These are runs of 5 systems, one row a step. Runs of the same system follow the same rule from any start.
In the rows, 100 means zero.
run 1, Val:
[105 55 106 93 120 110 92 84 73 93 71 77 118 91 81 91 104 84 88 91 111 77 113 101 100 76 106 108]
[113 97 103 104 131 103 99 83 77 101 61 82 111 92 98 85 115 78 81 103 105 60 100 98 102 80 112 111]
[120 139 101 108 123 90 104 90 99 108 69 100 105 103 109 88 114 91 82 102 96 63 83 99 98 87 111 108]
[121 158 98 101 103 78 102 96 121 108 86 117 99 113 112 94 93 109 89 95 96 86 72 99 92 93 102 101]
[117 140 100 93 80 74 100 106 132 99 106 124 96 116 100 102 73 125 99 86 99 115 73 97 90 94 92 95]
[109 96 104 86 71 82 93 106 129 89 119 118 104 115 80 108 62 127 107 78 110 129 87 98 87 92 88 94]
run 2, Gada (6 x 28):
[126 135 102 99 113 81 99 87 106 104 70 106 110 112 100 89 95 101 82 88 103 72 76 97 91 78 107 106]
[116 156 98 109 114 86 103 94 108 113 79 110 101 108 117 93 110 96 87 103 90 72 77 99 97 96 108 101]
[108 164 93 112 101 89 108 103 116 114 101 118 88 106 127 101 112 104 97 112 86 87 80 101 100 115 101 96]
[100 155 94 109 84 86 109 112 126 109 122 124 83 107 121 108 100 114 107 109 87 111 82 102 100 121 95 93]
[101 134 98 97 72 82 105 115 133 100 130 126 91 112 106 107 79 123 113 97 96 131 83 102 95 113 89 92]
[112 114 100 88 72 78 95 106 130 93 116 122 102 117 87 108 64 127 106 81 107 129 82 100 87 95 88 95]
run 3, buzog:
[86 73 99 92 70 105 96 113 112 93 138 109 94 105 92 114 84 118 119 93 102 141 110 102 98 115 89 91]
[76 58 99 99 89 119 102 109 89 94 128 91 93 88 96 110 107 95 119 110 99 124 126 107 108 119 95 96]
[80 55 98 105 113 126 102 99 70 99 101 79 102 85 99 100 126 79 106 114 99 92 128 105 113 108 105 102]
[100 69 100 105 128 119 99 86 68 101 72 74 109 88 97 90 124 75 89 105 104 67 115 99 106 87 111 109]
[119 92 107 98 123 99 93 83 84 97 61 86 117 97 88 87 105 85 81 94 110 64 96 97 95 71 108 110]
[126 107 106 89 106 83 90 86 106 96 71 103 116 112 82 90 78 108 82 76 112 83 83 95 85 67 102 104]
run 4, veve:
[124 115 104 100 123 92 98 84 93 100 62 92 114 100 97 85 106 87 81 96 105 65 86 97 96 76 108 109]
[106 121 97 112 133 108 106 91 80 111 68 87 99 91 119 87 130 79 85 117 91 61 99 99 108 98 111 108]
[83 112 94 118 121 118 113 103 80 112 97 89 87 85 127 98 140 77 101 131 84 81 114 104 118 120 108 104]
[72 88 95 110 98 120 112 111 88 103 127 93 85 85 118 106 126 86 118 126 88 116 119 107 118 131 100 97]
[81 70 98 96 78 113 102 114 103 94 136 102 89 94 98 114 97 107 121 105 97 136 117 103 106 122 92 92]
[93 65 106 85 71 96 92 108 114 86 129 110 104 109 74 110 71 121 115 83 111 139 105 101 94 98 91 94]
run 5, Nobe, 6 rows:
[100 56 107 82 79 94 90 102 107 83 114 103 112 110 67 104 69 116 107 77 119 127 104 101 90 84 94 98]
[109 76 106 81 77 87 90 100 118 86 113 110 110 114 70 104 63 124 105 72 116 126 94 100 86 82 89 95]
[110 98 102 85 70 82 92 106 127 88 119 118 103 115 81 108 61 128 108 77 109 130 88 100 86 93 88 93]
[100 105 101 90 67 84 98 113 129 92 131 122 97 113 90 110 70 126 115 87 103 138 89 101 93 104 88 90]
[88 97 99 94 66 94 101 116 122 96 141 119 91 110 95 114 80 121 120 95 100 143 101 101 97 116 88 89]
[84 74 98 94 70 105 99 113 110 93 139 110 92 104 93 115 87 117 120 96 101 140 110 103 99 118 88 90]

Name the system that made each run.
run 6:
[86 74 101 91 70 101 97 112 114 91 139 110 95 107 88 113 80 119 119 91 104 143 108 102 96 111 89 91]
[78 58 100 100 87 118 100 109 90 94 128 92 94 89 94 111 103 98 120 108 100 126 124 106 108 119 93 94]
[79 52 99 104 111 125 102 99 72 98 106 78 101 85 97 101 123 81 107 112 101 98 127 105 111 109 105 102]
[97 64 101 102 127 120 98 87 66 100 76 73 108 88 96 91 122 78 90 106 103 70 118 100 107 91 110 109]
[117 86 107 97 125 100 94 84 81 95 61 83 118 95 87 86 107 83 82 95 111 63 99 99 96 70 109 110]
 | buzog
run 7 (5 x 28):
[111 53 109 89 112 101 89 86 83 86 74 83 121 96 70 91 92 91 92 85 118 85 106 99 95 69 105 108]
[125 95 106 87 105 83 87 86 103 93 74 101 119 114 76 92 77 110 85 74 115 84 85 95 85 68 103 105]
[126 138 101 93 96 74 97 97 123 99 86 116 106 117 97 94 77 115 89 82 103 95 73 95 86 82 98 100]
[111 160 97 103 85 80 104 108 129 107 110 124 90 109 116 105 90 116 101 101 92 107 76 98 95 108 96 95]
[90 143 90 113 87 97 111 114 117 114 129 118 80 102 128 109 113 108 113 117 81 116 93 104 107 134 95 91]
 | Nobe
run 8:
[83 46 102 102 109 125 100 99 73 96 103 78 102 85 92 99 117 82 107 109 103 99 128 105 110 106 103 102]
[84 78 98 112 127 123 106 94 69 105 85 77 97 84 110 94 136 71 96 119 95 76 120 101 114 104 111 107]
[97 125 95 117 129 112 110 96 80 115 80 88 92 87 127 93 137 77 92 125 86 68 103 101 112 111 110 104]
[104 157 91 119 109 99 111 103 105 117 98 108 86 98 133 98 127 93 97 120 81 80 88 102 106 121 105 98]
[100 156 93 110 88 91 109 112 123 113 121 122 82 108 125 108 105 110 108 112 85 109 84 102 100 125 96 93]
 | Val
run 9, 5 rows:
[104 95 102 88 68 86 93 110 126 90 128 120 99 114 83 110 66 126 113 82 106 137 93 101 90 101 87 92]
[83 73 99 93 70 105 98 112 109 94 137 106 92 103 93 113 87 114 121 97 101 140 111 103 99 117 89 91]
[75 57 99 103 93 123 103 109 85 95 127 89 92 87 97 109 110 90 118 111 98 119 127 106 109 122 98 97]
[79 57 100 108 115 125 102 96 70 100 99 78 100 85 100 99 128 78 104 117 100 89 126 104 112 108 108 105]
[101 75 101 104 130 115 98 87 68 101 69 75 109 89 98 89 123 76 86 105 103 66 113 99 106 88 111 110]
 | buzog
run 10 (5 x 28):
[114 96 104 102 130 102 99 84 81 100 59 84 113 94 96 86 115 82 82 99 105 59 98 96 100 77 111 111]
[96 98 97 111 133 116 107 91 72 109 74 80 101 86 115 88 136 72 88 117 93 64 111 99 113 98 113 108]
[76 86 95 115 120 123 112 101 74 108 101 83 92 84 116 99 137 73 105 126 89 88 121 106 119 118 109 103]
[73 66 98 107 98 124 105 109 84 97 124 89 90 84 105 107 118 87 118 119 94 115 126 107 114 124 99 96]
[83 50 101 92 82 114 97 109 96 89 126 94 97 93 87 111 92 105 117 99 105 132 121 102 104 110 91 95]
 | veve
run 11:
[126 103 106 84 93 80 88 93 116 91 84 108 116 116 77 96 67 119 90 71 112 99 82 95 82 71 97 100]
[128 121 103 94 110 81 94 86 107 99 69 104 115 112 91 88 88 103 80 82 107 76 78 95 87 71 106 106]
[120 144 100 107 117 87 103 89 104 108 71 105 105 107 111 89 107 94 83 98 97 67 78 100 95 87 109 106]
[110 161 97 114 110 89 107 99 109 115 91 112 92 106 123 97 117 96 93 111 86 77 82 101 102 110 106 99]
[101 160 93 114 91 90 109 109 120 115 115 121 84 107 129 105 109 107 105 112 83 101 84 101 103 124 100 93]
 | Gada
run 12, 5 rows:
[74 80 94 113 110 123 111 106 79 105 115 85 89 83 116 102 133 79 111 126 89 102 123 107 119 124 104 101]
[78 104 94 116 116 120 114 106 81 110 107 90 85 83 125 101 138 76 106 131 85 91 117 105 119 125 106 101]
[85 126 93 118 109 113 113 109 92 113 109 97 81 86 132 104 133 83 106 129 81 92 108 105 116 131 105 97]
[86 135 92 117 98 108 114 112 103 113 120 106 81 92 133 106 125 93 111 125 80 104 102 104 113 136 99 94]
[80 125 92 113 88 106 111 115 109 109 133 112 78 96 125 109 116 101 117 120 81 120 103 105 111 137 95 91]
 | Val
run 13, 5 rows:
[112 62 108 92 120 106 91 83 79 90 69 81 120 95 76 88 99 86 88 89 114 74 107 97 96 72 107 109]
[122 77 109 87 108 92 88 86 94 89 72 94 119 105 71 90 83 103 87 78 119 83 93 97 87 65 103 107]
[119 80 107 81 91 84 87 94 110 87 90 106 116 114 70 97 68 119 92 70 117 107 89 95 83 69 97 101]
[106 72 108 82 75 88 89 102 118 85 114 109 110 113 71 105 64 124 106 74 117 128 95 99 85 84 91 96]
[91 57 105 83 75 99 94 106 108 86 126 104 104 106 76 109 75 117 115 85 112 137 110 102 97 99 90 94]
 | buzog
run 14, 5 rows:
[126 95 107 94 115 91 91 84 93 95 63 93 118 105 80 88 91 96 82 84 113 70 88 96 89 69 106 108]
[127 103 106 84 93 79 89 91 114 93 82 108 116 117 77 94 69 117 87 71 115 97 81 94 82 70 96 101]
[114 97 106 84 74 81 90 103 126 89 113 117 107 115 77 106 61 127 105 73 113 126 86 98 84 86 89 95]
[92 77 103 89 67 96 94 110 118 90 136 114 98 110 81 111 74 122 117 87 109 141 102 102 93 107 89 90]
[80 57 100 95 80 114 99 111 97 92 130 96 93 91 92 110 94 102 118 103 101 133 121 105 105 117 93 94]
 | buzog
run 15 (5 x 28):
[89 34 104 92 97 117 95 100 81 87 107 82 106 90 79 101 98 94 108 95 110 115 125 102 104 96 98 101]
[94 38 104 92 111 116 94 92 74 90 87 77 112 90 80 94 103 86 97 95 111 94 122 100 103 87 104 105]
[106 47 106 90 116 108 91 87 78 88 75 79 119 94 74 90 98 87 92 91 115 83 112 99 98 74 106 107]
[116 63 110 85 109 97 86 88 90 87 76 88 122 102 70 91 87 97 91 80 119 87 100 97 90 68 102 106]
[117 69 108 81 95 89 87 91 103 86 87 98 120 111 67 95 71 111 92 71 120 102 95 96 85 68 98 103]
 | buzog
